In the data rows, 500 means zero.
Some points:
560,486,487,506,477,541,491,502,476,543,500,389,523,480,447,490,466,474,502,409,551,518,498,561,530,514,498,500,491,498,517,482
550,520,549,552,488,454,500,475,402,471,370,464,596,513,470,510,397,569,455,428,451,484,420,515,524,484,435,611,566,459,525,518
368,523,527,338,567,544,515,399,468,439,534,557,320,472,496,462,532,458,502,536,457,411,360,420,494,464,507,574,622,517,433,551
436,471,610,596,491,591,427,532,432,691,626,897,396,486,567,450,201,597,500,659,486,361,641,289,593,511,575,417,607,380,758,459
562,478,490,543,441,559,540,473,480,561,534,446,546,498,474,545,532,452,483,402,595,523,512,556,508,518,538,494,476,516,520,436
546,436,552,427,506,436,549,557,439,530,426,480,543,499,433,614,489,620,453,521,415,433,474,610,558,434,530,568,611,455,543,497
465,425,542,456,513,439,517,543,482,579,420,453,522,541,492,534,502,576,477,511,460,424,475,612,548,427,551,512,582,509,590,550
510,431,521,424,486,537,547,544,437,564,533,371,539,484,502,562,547,526,476,510,475,460,541,631,550,541,541,485,557,486,552,476
564,355,399,541,312,469,539,539,496,621,574,391,501,525,546,642,417,436,551,467,553,593,651,474,437,524,495,458,434,483,544,415
579,478,522,483,423,528,533,497,455,470,487,399,550,450,456,469,449,454,497,428,520,517,497,581,503,559,526,505,474,467,527,471
561,616,517,620,554,397,469,410,404,454,392,456,614,532,439,419,301,541,521,323,484,521,385,438,534,424,370,644,510,504,533,497
442,621,661,566,572,334,434,693,565,422,478,524,584,381,545,564,557,546,560,530,272,465,469,747,602,501,568,434,640,590,334,577
643,401,382,519,235,504,607,532,422,511,590,404,538,457,570,548,457,372,540,423,613,633,686,512,463,515,526,515,404,502,561,428
486,341,428,553,354,428,538,581,514,664,501,445,514,562,577,615,465,453,502,513,532,545,639,505,396,441,472,484,492,489,596,503
487,268,438,474,365,553,639,658,497,650,513,498,526,483,578,684,731,505,448,662,481,416,654,677,514,432,627,536,656,453,626,451
563,569,521,466,529,606,506,481,435,378,678,743,609,343,458,397,480,502,493,392,617,498,502,584,628,596,603,515,487,350,429,483
485,506,390,551,487,622,594,600,512,465,566,681,542,374,509,520,585,676,401,491,605,402,605,493,520,484,560,467,506,338,521,474
646,524,497,446,404,465,597,485,410,405,493,427,606,426,443,477,439,521,481,409,535,504,475,556,556,562,551,565,558,489,547,475
334,536,439,613,618,604,494,470,581,536,481,535,388,576,486,372,577,643,524,530,566,413,341,478,441,373,438,448,373,461,382,605
495,480,529,524,516,416,489,511,438,532,398,471,625,575,475,460,422,589,464,456,418,453,391,514,495,422,472,541,549,479,541,546
355,494,537,418,612,634,514,454,538,530,496,556,331,440,485,476,604,504,487,600,477,427,414,493,497,475,518,430,560,522,392,578
413,595,525,540,635,547,380,487,478,473,613,764,629,471,462,388,407,599,534,412,550,417,447,479,588,545,529,491,505,392,440,479
436,369,463,583,424,503,520,557,488,640,444,501,520,596,528,648,628,498,504,508,507,463,609,533,477,364,534,534,567,488,624,465
433,317,455,512,412,531,567,606,510,630,495,513,525,521,530,688,686,488,465,597,514,418,625,630,510,398,578,532,606,500,628,436
525,406,465,363,561,587,608,497,463,416,627,601,511,394,437,536,663,527,444,521,587,455,485,634,617,530,582,498,500,403,410,482
444,620,454,344,561,700,565,375,502,381,624,496,298,313,493,428,542,416,447,537,494,502,414,427,461,587,574,541,499,571,364,544
566,734,656,440,557,503,512,485,526,410,446,478,603,344,550,547,546,524,676,569,256,532,354,604,636,573,685,333,567,570,407,623
285,386,452,681,532,353,371,581,539,794,269,468,529,731,596,561,382,502,559,537,460,483,538,350,359,302,285,537,488,483,594,519
509,285,426,461,304,466,584,635,507,654,540,427,475,541,611,683,558,471,505,564,515,485,698,585,443,473,593,475,522,452,622,495
567,666,439,522,522,651,554,340,490,470,566,521,307,438,487,423,402,480,562,506,539,448,528,397,425,520,460,358,390,547,333,580
560,535,468,605,446,607,493,459,457,465,521,389,597,535,459,444,429,391,496,368,609,545,507,492,481,527,478,507,410,525,501,419
539,600,516,391,507,542,352,426,684,360,545,564,363,568,552,290,881,709,379,596,562,673,604,354,455,650,273,577,244,607,455,418
301,540,473,396,677,550,391,418,561,595,486,508,277,575,526,445,518,437,404,549,486,406,372,334,397,427,436,431,542,501,376,515
538,474,529,559,534,430,485,488,445,510,392,469,605,532,444,467,402,578,495,449,425,491,394,506,535,456,432,606,582,498,538,519
477,646,449,466,532,598,469,331,399,274,673,552,458,450,454,300,426,418,493,365,641,617,352,418,504,590,459,495,358,408,395,456
485,479,460,587,454,553,505,519,494,602,452,478,528,538,492,572,528,446,462,452,563,506,571,557,494,436,491,530,515,501,543,444
285,578,510,595,815,458,333,402,547,572,431,569,458,625,449,346,475,549,501,503,538,495,283,394,462,347,300,545,470,368,425,558
527,357,389,598,468,478,520,535,471,678,528,520,326,658,623,603,284,302,680,631,574,480,593,430,333,682,471,350,399,636,563,593
584,425,516,417,398,524,589,530,443,520,531,414,530,410,514,574,586,499,428,492,526,459,539,656,530,563,597,450,532,455,513,436
634,478,512,479,445,466,564,477,411,445,491,444,607,431,440,489,445,534,473,427,478,511,451,570,542,531,520,565,540,475,527,475
524,441,500,478,408,590,533,534,486,559,461,489,559,500,436,594,560,456,438,457,571,510,558,559,493,446,573,457,472,532,538,484
434,450,545,526,586,380,490,524,467,577,346,478,579,555,467,556,460,655,471,512,404,413,420,543,544,411,477,569,625,489,592,522
548,475,497,479,463,510,514,489,450,520,487,396,543,469,463,476,459,470,474,448,520,525,532,597,516,515,508,504,495,488,514,497
524,666,527,373,506,438,357,467,748,344,541,480,482,492,616,392,719,627,511,465,570,598,566,520,490,483,426,437,424,515,454,464
489,482,478,592,455,557,478,528,477,593,474,470,577,572,472,526,520,460,488,434,546,504,495,512,437,469,473,525,504,494,527,466
357,543,518,479,623,608,432,433,492,479,536,556,403,546,479,445,501,526,513,552,534,463,399,469,488,450,437,434,489,452,382,498
635,544,513,494,388,559,554,456,449,469,558,386,542,428,448,466,452,411,498,344,582,566,498,571,484,591,529,490,431,471,519,455
538,497,422,604,418,581,477,516,494,511,453,467,565,532,452,510,477,414,522,405,571,521,528,489,460,496,487,541,467,471,511,417
453,323,410,563,388,408,482,608,539,699,440,450,463,616,550,646,435,482,536,549,515,550,626,458,423,419,466,500,494,481,564,510
537,607,723,622,478,364,551,668,608,356,469,406,603,291,446,448,534,443,681,465,415,501,600,468,559,568,583,488,603,656,269,561
664,565,457,377,451,233,424,538,543,358,489,381,462,577,524,515,713,391,477,559,425,542,539,619,542,589,408,325,390,608,551,486
245,456,518,293,688,551,545,531,533,512,508,601,272,401,511,552,764,660,366,695,363,373,336,519,511,440,613,533,702,450,479,599
349,381,417,340,627,654,607,235,475,520,557,576,214,515,504,461,516,410,365,551,464,389,291,310,579,504,567,608,492,416,569,559
474,366,528,409,471,487,532,551,441,564,436,443,543,476,500,532,566,536,487,552,459,443,513,619,526,453,585,476,607,493,556,464
530,538,478,375,456,625,609,330,521,413,593,354,315,373,499,478,480,363,447,522,622,444,483,389,438,647,617,423,424,606,325,536
494,460,464,490,452,510,489,515,464,544,481,426,568,489,436,500,473,504,492,453,513,502,445,535,478,546,473,455,516,509,515,473
436,561,635,614,666,655,432,450,496,527,578,969,580,488,425,424,272,633,530,586,439,418,491,397,666,409,589,558,695,352,635,475
574,472,450,515,421,607,534,526,458,502,529,426,554,472,479,498,518,415,481,410,572,494,555,579,501,537,553,493,466,504,511,427
488,741,513,298,589,193,220,405,649,360,407,497,507,657,516,351,531,479,500,622,316,695,492,478,553,626,303,440,463,572,445,486
591,425,504,443,446,442,572,539,420,465,491,489,580,454,472,563,526,596,483,474,439,414,457,620,583,456,558,557,650,475,558,521
479,650,722,771,637,350,609,490,448,396,255,523,660,621,421,450,304,439,770,369,386,555,366,423,538,522,501,548,489,665,264,644
477,711,568,599,604,465,509,554,482,420,514,507,573,386,422,545,607,432,560,630,283,511,527,567,639,537,613,395,575,548,418,580
404,497,564,633,607,343,364,473,472,590,291,464,589,659,445,454,419,629,482,517,417,449,372,436,493,339,430,628,630,453,578,647
731,453,381,525,636,319,464,605,546,421,479,411,331,638,793,610,388,375,572,646,411,803,672,381,338,786,552,298,388,654,467,601
517,467,434,437,455,579,704,363,498,490,552,421,330,417,481,457,525,432,550,565,546,441,566,402,356,563,573,486,399,531,367,512
465,463,367,403,464,735,656,449,503,432,680,526,396,428,475,529,605,602,382,548,558,442,550,629,483,508,599,415,356,469,358,546
505,338,486,470,436,592,555,615,517,610,521,475,488,502,497,641,674,506,471,536,486,395,561,664,494,489,606,470,582,456,572,454
462,580,567,599,618,592,387,501,451,442,593,840,569,439,514,442,315,626,513,485,550,458,564,378,598,484,558,492,648,356,616,469
585,535,604,370,626,213,376,429,569,441,357,546,501,738,527,497,450,432,534,706,258,537,424,504,557,507,333,509,508,598,544,565
674,613,503,604,401,438,509,398,356,289,447,446,630,445,445,391,305,485,530,299,548,531,398,460,567,512,443,632,483,499,517,455
516,416,678,487,508,568,471,608,452,714,672,850,452,469,638,492,333,589,508,727,548,353,614,425,579,448,651,443,595,350,690,457
388,575,541,534,649,528,498,491,462,391,495,555,466,454,401,423,583,577,566,486,547,508,403,504,523,420,461,496,447,443,396,525
591,429,518,437,429,508,559,514,483,514,494,429,543,429,471,527,505,482,475,453,524,492,486,603,520,544,589,477,508,496,530,442
529,640,486,252,478,495,441,547,804,292,594,569,515,526,550,512,753,590,374,567,478,640,636,617,532,629,390,512,454,485,436,371
476,635,430,420,511,535,375,505,749,363,536,529,473,513,509,346,831,579,418,435,542,676,613,501,474,514,243,533,361,524,517,407
659,742,525,398,595,198,338,369,609,76,436,510,601,566,501,455,491,313,535,470,207,649,418,584,548,589,322,405,428,679,547,484
407,423,427,516,687,570,565,531,526,557,512,558,290,465,549,553,673,578,541,759,550,400,574,393,336,445,505,451,412,523,544,628
381,327,546,510,507,498,457,602,559,633,371,450,469,550,488,551,594,542,455,597,444,416,462,623,525,425,570,462,585,449,585,549
502,498,453,272,562,684,648,275,487,332,591,412,267,426,514,486,406,339,507,502,617,429,308,220,439,619,569,594,373,534,360,593
536,613,450,696,497,513,411,398,478,492,479,427,606,554,405,434,354,391,529,330,640,580,474,421,399,462,449,580,358,549,492,398
533,468,371,638,335,438,474,478,489,560,520,387,598,601,537,448,247,358,581,364,619,676,553,322,353,534,404,487,323,536,526,459
483,509,499,548,448,525,466,512,454,544,450,459,542,521,422,477,473,449,487,403,558,558,452,535,432,548,500,511,464,502,524,482
624,495,466,443,425,467,618,548,390,381,509,482,602,412,436,552,479,558,474,432,447,451,483,597,641,502,589,585,594,484,564,435
469,868,614,656,665,568,319,591,621,483,396,539,520,447,617,505,478,673,725,720,396,477,225,489,455,356,450,429,424,735,282,717
417,188,617,522,323,129,365,745,661,784,615,282,413,570,580,434,385,397,304,262,489,647,791,0,393,547,313,686,389,588,435,437
576,447,437,563,281,490,609,530,435,506,552,419,552,508,561,546,407,389,530,425,636,642,635,490,408,479,463,514,419,525,572,412
484,476,457,674,407,500,523,449,491,573,488,481,552,542,513,568,505,427,542,431,586,537,556,504,468,435,418,588,509,511,557,403
Along one direction, these points spread out more than along any other. Take the direction at right angles to it along which they spread out most. Go by this last direction. How many in every 100 of the points above lie lower along it than each point below? Answers are rounded to whole numbers. More than half of the points above lie lower than the first one.
536,613,450,696,497,513,411,398,478,492,479,427,606,554,405,434,354,391,529,330,640,580,474,421,399,462,449,580,358,549,492,398 94
388,575,541,534,649,528,498,491,462,391,495,555,466,454,401,423,583,577,566,486,547,508,403,504,523,420,461,496,447,443,396,525 32
574,472,450,515,421,607,534,526,458,502,529,426,554,472,479,498,518,415,481,410,572,494,555,579,501,537,553,493,466,504,511,427 63
539,600,516,391,507,542,352,426,684,360,545,564,363,568,552,290,881,709,379,596,562,673,604,354,455,650,273,577,244,607,455,418 79
465,425,542,456,513,439,517,543,482,579,420,453,522,541,492,534,502,576,477,511,460,424,475,612,548,427,551,512,582,509,590,550 29
477,646,449,466,532,598,469,331,399,274,673,552,458,450,454,300,426,418,493,365,641,617,352,418,504,590,459,495,358,408,395,456 78
245,456,518,293,688,551,545,531,533,512,508,601,272,401,511,552,764,660,366,695,363,373,336,519,511,440,613,533,702,450,479,599 0
576,447,437,563,281,490,609,530,435,506,552,419,552,508,561,546,407,389,530,425,636,642,635,490,408,479,463,514,419,525,572,412 91
485,479,460,587,454,553,505,519,494,602,452,478,528,538,492,572,528,446,462,452,563,506,571,557,494,436,491,530,515,501,543,444 48
591,425,504,443,446,442,572,539,420,465,491,489,580,454,472,563,526,596,483,474,439,414,457,620,583,456,558,557,650,475,558,521 26
381,327,546,510,507,498,457,602,559,633,371,450,469,550,488,551,594,542,455,597,444,416,462,623,525,425,570,462,585,449,585,549 13
564,355,399,541,312,469,539,539,496,621,574,391,501,525,546,642,417,436,551,467,553,593,651,474,437,524,495,458,434,483,544,415 85
444,620,454,344,561,700,565,375,502,381,624,496,298,313,493,428,542,416,447,537,494,502,414,427,461,587,574,541,499,571,364,544 30
